Each named move below is a turn or a mirror, shown by a few rows before and after it. Which moves, in which order, take the first row of each later pair to the second? The first pair is answered.
tenu:
[-9 12  8  2 19  2 -2  0 -9 16  2 -4]  ->  [ 0 21  6 -9 14 -1 -8 -3 -1 14  2  0]
[  4  29  -2 -21  -3  -2  -3  -7   1   2  -6   4]  ->  [-18   9   5   6  11   9  12  -2 -21   6  -1  -8]
[ 13 -31  17  27  -9   7  15 -19   3  -3  13  22]  ->  [ 29 -17  14  10 -18   0   5 -23  16  -7  10  29]
lat:
[ -1  40  12 -20   6   6  -6   8  -3   8  -3   6]  ->  [ -3  42  11 -17   8   3  -7   7  -5  12  -5   2]
[ -6  32  -4 -11  14   2   6  -3 -16  17 -12   4]  ->  [  6  33 -14 -20   8  -5  -3  -9  -3  14 -11   2]
[ -2  -6 -14 -11  -4  -2  19   1   8  -5  -6  -9]  ->  [  0  -8  -8 -10  -9  -1  21   3   8  -7  -5  -4]
Bisol:
[ 48 -22 -43 -10 -24  -7 -12 -11  31 -28  -6  -9]  ->  [ 42  37 -30 -45  -5 -11 -17  -8  24  -8 -17   1]
[  5 -13 -21  -7 -25 -32 -18 -11  39 -13 -13  -2]  ->  [  1  26  -3 -30 -18 -31 -17  -5  32  -4 -18  12]
[ 8  0 27 -1  1 19 -8 19 -5  1 18 -2]  ->  [  9 -19   3  10   4  14 -15  11   2   2  18 -21]
[ -7 -24   6  11 -27  12  10   7   6 -13  23  37]  ->  [-10 -25 -45   6  -2 -11 -14 -15  17   4  15  -7]
Riz:
[ 5 11  2 -7  2 -7 -3 -1  3  3 -1  2]  ->  [ 1 12  2 -5  7 -4  0 -2  1  6 -1  0]
[-18  -5   8   1   5  12  -1   7 -11  16   6  -8]  ->  [-13 -13  12   5  -3  15   0   8  -9  10   8  -4]
[ 1 20 23  0 -4  0  2 10 -3  2 -4 20]  ->  [ 5 19 23 -2 -9  0  2 10 -3 -2 -5 21]
Now pairs of rows:
Each pair is two moves apart.
[ -8  30   2 -13  28  -6  11  -8  -3  21   0   5]  ->  [ 12  -7  22   3 -12   8  24   3   4  -8  12  30]	Bisol, Riz
[-10  48  26 -20  16  -2   0   2 -13  10   6  16]  ->  [ -3 -29 -29  24  12 -17 -13 -17   6   0  16 -33]	Bisol, Bisol
[-10 -18 -23  12  -1   9  -7   1  -5   2  -4 -13]  ->  [-19  12  -6   2   9  12  -3   5 -18  11  -8  -4]	Bisol, Riz
[-20 -14  12  23   6  17  15  12 -13  -1   4   1]  ->  [ 15  -1   7  -5 -27   5  -2   8  19 -17   2  22]	Riz, tenu
[  9  -8  27  -9 -34  15  15   9  -8 -16  13  19]  ->  [ 12 -38  -2   5 -33   5   5  -2   5 -20  15  -7]	Bisol, lat
[  9  -5 -17 -11   8   1  -2 -14   5   6 -27  -9]  ->  [  0 -27   1   9   5  15  15  -4  -9  -2 -21  -2]	lat, tenu
[ -8  11   8  -4  24   3  -9   8 -10  11 -17 -14]  ->  [ -4 -26   5  18  11   8  -3   7  -7  -3  -8 -16]	Bisol, Bisol
[ -3  -1  23   8  -1  18  16   8 -14  -1   0  19]  ->  [ 16 -27  -8  14 -15   4   0  -3  14 -12   3   6]	tenu, Bisol
[  0   6 -30 -16  -6 -19  -9 -19  -1  19   4   1]  ->  [-19   1   7  -1  -6   5  15   0 -29  19   8  22]	Bisol, tenu
[-15  47  -9 -22   2  12  -2 -13   8   7 -29   4]  ->  [  1  -2  11   7 -37  30  14  -1  12 -22 -13  25]	lat, Bisol
[ -4  -7 -11  13   5  -2   4  -8  -8   3   6 -15]  ->  [ -9  10   4   3   8   5  10  -1 -15   6   4  -4]	Bisol, Riz
[ 18  -7  19  -3 -23  10   9   0  -2 -12  -2  20]  ->  [ 20 -27   3  10 -21   7   5  -6   3 -15   0   4]	Bisol, lat
[-17  12   4  10  18   1   2  -5   1  11 -11 -11]  ->  [-8  1 23 16 -2 12 13  3 -1 -2 -5 10]	Bisol, Riz
[ 30   5 -11 -13 -11  -9   8  -1  16 -20   4   3]  ->  [ -2   5 -19   3  29  -9  14  -4  -7   3   1 -24]	tenu, Bisol
[-12  10  23  16 -20  16  11 -18 -11   0   4  13]  ->  [  6   2 -10  10 -26  -1  -8 -35  15  -2   1  -3]	Bisol, tenu
[ -7 -39  -3  42 -14   4  20   1  -4  -8   8   9]  ->  [ 20 -30 -11  20 -35  -7   5  -6  22 -16   4  18]	Riz, tenu
[ -8 -11 -10   8  18  -2   0 -13  -6   9   4 -19]  ->  [ -6 -11  20   8   2  13  16   2 -16  -3   8   7]	Bisol, Bisol
[-26   8  18  26  14  15   9   8 -22  -6  10  -3]  ->  [-29  15  -2  24  27   5  -2  -1 -17   3   7 -20]	Bisol, Bisol
[ 18  -1  -1  -9 -10  -3  -1  -3  16 -13   3  -2]  ->  [  1 -17  -6  13   7   2   8  -5   2  -5   4 -19]	tenu, lat
[-12   0  13   3   0  10   4   9  -5   0   5  -4]  ->  [-9 12 13 -6 -2  6  1  8 -2  1  3  0]	tenu, lat
[  2  -6  -4 -11  -3 -14 -16  -2  23  -6   8   1]  ->  [  3 -17  -4  -2  -3 -13 -14  -1  20  -5   9  -1]	lat, Bisol
[ 15 -24 -28 -17 -13 -18 -28   2  26  -1  10 -27]  ->  [-11 -29  32   7 -18  19  13  30 -15  -5  18   9]	lat, lat
[ 11  28  -3  11   9   3   9  16  14   2 -13  -3]  ->  [ 14   2 -12  25   3   1   8  14  20  -4 -11 -13]	Bisol, Bisol
[-13 -10 -16   1  17  -1 -12  -2  -4   8   2 -23]  ->  [  7  20  -2 -28  -3  -3 -18   2  10   1   0   4]	lat, Bisol
[-20  -5 -20  -3  -4   2 -16 -21   3   9   6 -16]  ->  [ -6  12  -7 -21 -20   1 -20 -19  11   2   5   5]	lat, Bisol
[ 26 -12 -14  -6 -26  -7  -4  -6  21 -17   2   7]  ->  [  8  24 -23 -19   5 -17 -12 -13  12   7  -7 -10]	Bisol, Riz
[ 23 -12  -8  -5 -19 -15   5 -13  21 -16   5   2]  ->  [ 10 -34  -7  13 -12  -7  13 -11   8 -16  10  -7]	tenu, Riz
[-12   3  10  -2   9   9  13   2 -14   5   5  14]  ->  [ 4 -7 11 -3 -8  9 11  4 -3 -4  8 21]	Riz, Riz
[ -8   0  -7  10  12   1   2   2 -11  19   2 -14]  ->  [ -6 -10   8  17   2  10   9  10 -14  10   5   0]	Bisol, Bisol
[ -3  25  -2  -1  24 -11 -20   3 -15  15  -7  -5]  ->  [-12   0   2  23  23  -2 -10   7 -23  13  -3  -9]	lat, tenu
[  5  49  26 -30  12  13 -10  -1  14   1  -5  26]  ->  [-25  23 -10   0  52   3 -15 -14  -1  20  -8 -26]	tenu, lat
[ 13  20 -24  -4  -4 -14 -11  -8  34  -5   8  13]  ->  [  9  36 -10 -13   1  -8  -7  -2  26  -3   5  24]	Bisol, Riz
[-15   3 -13   9  24  -3  -3  -3  -8   6  -2 -11]  ->  [-12   6  14   7   9   9  10   9 -16  -3   1  14]	Bisol, Riz
[  9   8   5 -10 -17  -5   2 -13  17 -13  -6   4]  ->  [ -3  20   1 -15   2  -9   1 -15   9   0 -11  -7]	Riz, Riz
[-24  -8   3  26  16  22  34  13 -26  -5  10 -23]  ->  [  9  37  21 -20 -19  17  26  17  -3 -20   5  18]	tenu, lat
[-13  24  22   4  11 -13  -1  11 -13  21   0 -14]  ->  [ 17  19  26  -7 -25 -15  -6  12   8   1   4   9]	Bisol, tenu
[ 6 -5 11 -6 -1 -1  3  9  3  4 -4 19]  ->  [  3 -20   4   4  -1  -3   3   4   4   3  -2   9]	Bisol, lat
[ 16   2 -38 -18   5 -16 -23 -17  23  -4   5  -7]  ->  [ 23 -17   5  -6 -28  11   0   3  13 -25  17  31]	Bisol, Bisol
[-23 -15  -3  17  27   4  -4   2 -18   6 -11 -34]  ->  [ 17  21  28 -24 -18   7  -7  12   5 -14 -13  19]	tenu, Bisol
[ 15  -8  38 -13 -28  27  20  15   5 -41  -8  45]  ->  [-34 -49  -4  37  33  19  21   0 -25 -12  -8 -22]	lat, Bisol
[-4 21 18 -7 -2  6  5 12 -1 12  0 29]  ->  [ -7 -32  -1  27  -5   6   9   5   0   3  10   8]	tenu, Bisol
[-12  21   3  -9  25 -13   6  -5  -5  16   6 -18]  ->  [ 19  19  13 -24 -12 -10   5  -3  16  -6   9  10]	lat, lat
[  4  -8 -38  21  16 -15  -5 -16  14   8  -6 -38]  ->  [ 29  36 -18 -20  -8 -17 -10  -9  32   1 -12  -3]	lat, Bisol
[-23  17 -31 -18  26 -25 -26  -6  11   5 -16 -36]  ->  [-40  43  17 -22  27  -1  -3  17 -17  10 -15  -2]	Bisol, lat
[ 13   3 -16 -13  -9   1  -8  -3  14  -6   3  -4]  ->  [-11  -7   0   9   7  17  13   7 -12  -1   6  -6]	Bisol, tenu
[-7 10 -1 -5 12 -4 -1 -2 -3  6  0 -4]  ->  [ -3 -16  -3   9   1   2   4   1  -2  -1   5  -3]	Bisol, Bisol
[  4 -15   2  11  -2  -5   1  -5   1   1  17   1]  ->  [ 1 11 12 -5  5 -6  0 -3 -4  9 12  9]	Bisol, Bisol
[ 5 16 21 -7 -2 -2  9 10  6  6 11 16]  ->  [ 15 -17   5   8 -14  -5   3   3  18  -5  17   4]	Bisol, tenu
[ -3 -32  10  25  -9   3   6   9 -11 -11   3   3]  ->  [ -3 -36  -3  26  -5  -3   0   4  -5  -8   2 -10]	lat, Riz
[-12  19   2  -9  13  -6   3   1 -19   6   0 -23]  ->  [ -3  13 -12  -7  10 -13  -6  -5 -10   5   0 -34]	Riz, lat
[  1 -11  17   0 -19  10   9   0  17 -21  -7  12]  ->  [ -7  23  -1 -22   5  -3  -8 -11  20  -4 -17  -4]	Bisol, Bisol
[  8  -4 -10  -9  -8   6 -15  -5  24   0  -2  -2]  ->  [-18  -9   5  11  10  22   3   4  -1   6   0  -3]	Bisol, tenu
[-10  11   6  -2  18  -2  -1  -4 -12  11  -3  -4]  ->  [ 4 11 20 -8 -3  4  1  0 -6 -2 -2 16]	lat, Bisol
[ -1  21  -5 -12  11  -7   0 -13   3  13   3  -3]  ->  [ 12   2   9  -3 -16   1  10  -6   6  -5   9  15]	lat, Bisol
[-12   1  26  10  14  18  -5   5  -3   5  -3 -10]  ->  [ -6 -16   8  17  13  12 -13  -1   7   1   0 -22]	Riz, Bisol
[-10  15  26   2  15  10   3  26 -20   9  -2  16]  ->  [ 13 -30  13  17 -14   8   0  21  -2 -13   8  15]	tenu, Bisol
[  7 -14 -20   3  -8 -13 -16 -10  19  -5  -6 -16]  ->  [-12  28  -2 -14  15  -8 -10  -5   0  14 -13  -9]	tenu, Bisol
[ 12  13 -14 -10  -2  -9 -16  -7  20  -5  -7  -2]  ->  [  1 -14 -23  12   8  -6 -10  -9   9  -3  -3 -19]	tenu, lat
[-28 -35 -17  31  30  -8   9  -6 -19   8  14 -33]  ->  [ 25  36  15 -40 -20 -13  -8   4  17 -11   6  33]	tenu, Bisol
[ 25   0  -3 -10 -23  -6 -13  -2  25 -18   0   9]  ->  [-14 -29   1  27   7   9   8   4  -9  -4   5 -15]	Bisol, tenu
[ -4  36   0 -12  20  -9  -3  -5 -17  34 -13  -1]  ->  [ 19  13  27  -7 -26   4  11   8  -9   4  -3  37]	Bisol, tenu
[  0 -34 -15  14  -7   8   8  -5  -6  -9   5  -1]  ->  [ -8  24  10 -17   6  11   9   3 -15   1  -3  21]	Bisol, Bisol
[ 18 -18  23   3 -40  10   9  10   9 -21   7  32]  ->  [ 24  24  18 -29 -29  -2  -4   4  15  -9  -3  34]	lat, tenu
[  3 -32  18  37   9   2   9  13 -24  -2   5  -3]  ->  [  6 -35  -5  35  12 -12  -3   3 -14   2   4 -20]	lat, Riz
[ 11  14   6 -16  -1 -12 -22  -4   8  -2   0  -3]  ->  [-10 -19  16  16   5   2  -5   3 -15  -2   9  -9]	tenu, Riz
[ 36  30 -27 -33 -27 -25 -23  -3  39 -16  -6   1]  ->  [-13  57 -26 -25  32 -22 -14  -4  -2  20 -15 -26]	Riz, Riz
[-22  27  13   3  20   9  12  11 -27  10  -3  -6]  ->  [ -5  26  28  -4  -4  14  16  18 -17  -2   0  17]	lat, Bisol
[ -3  -6 -12   8  37 -15  11 -20 -15  21 -13 -16]  ->  [ 12  32  17 -22  17  -9  13 -10 -10  14 -14  23]	Bisol, tenu
[-19 -10 -22   6   3   0  -9   7  10  11   4 -28]  ->  [-18  -6  19   6 -15  20  11  25  -1   2   9   8]	Bisol, Bisol
[-20 -12 -16  24   5   0   3  13   3  13  21 -16]  ->  [ 10   7 -22  -3 -20 -10 -12   8  27   4  19   0]	Riz, tenu
[ 19 -13   7   4  -8  10  10   0   4  -1  -2  16]  ->  [22  5  4 -9 -4  5  1 -1 10  6 -6 16]	lat, tenu
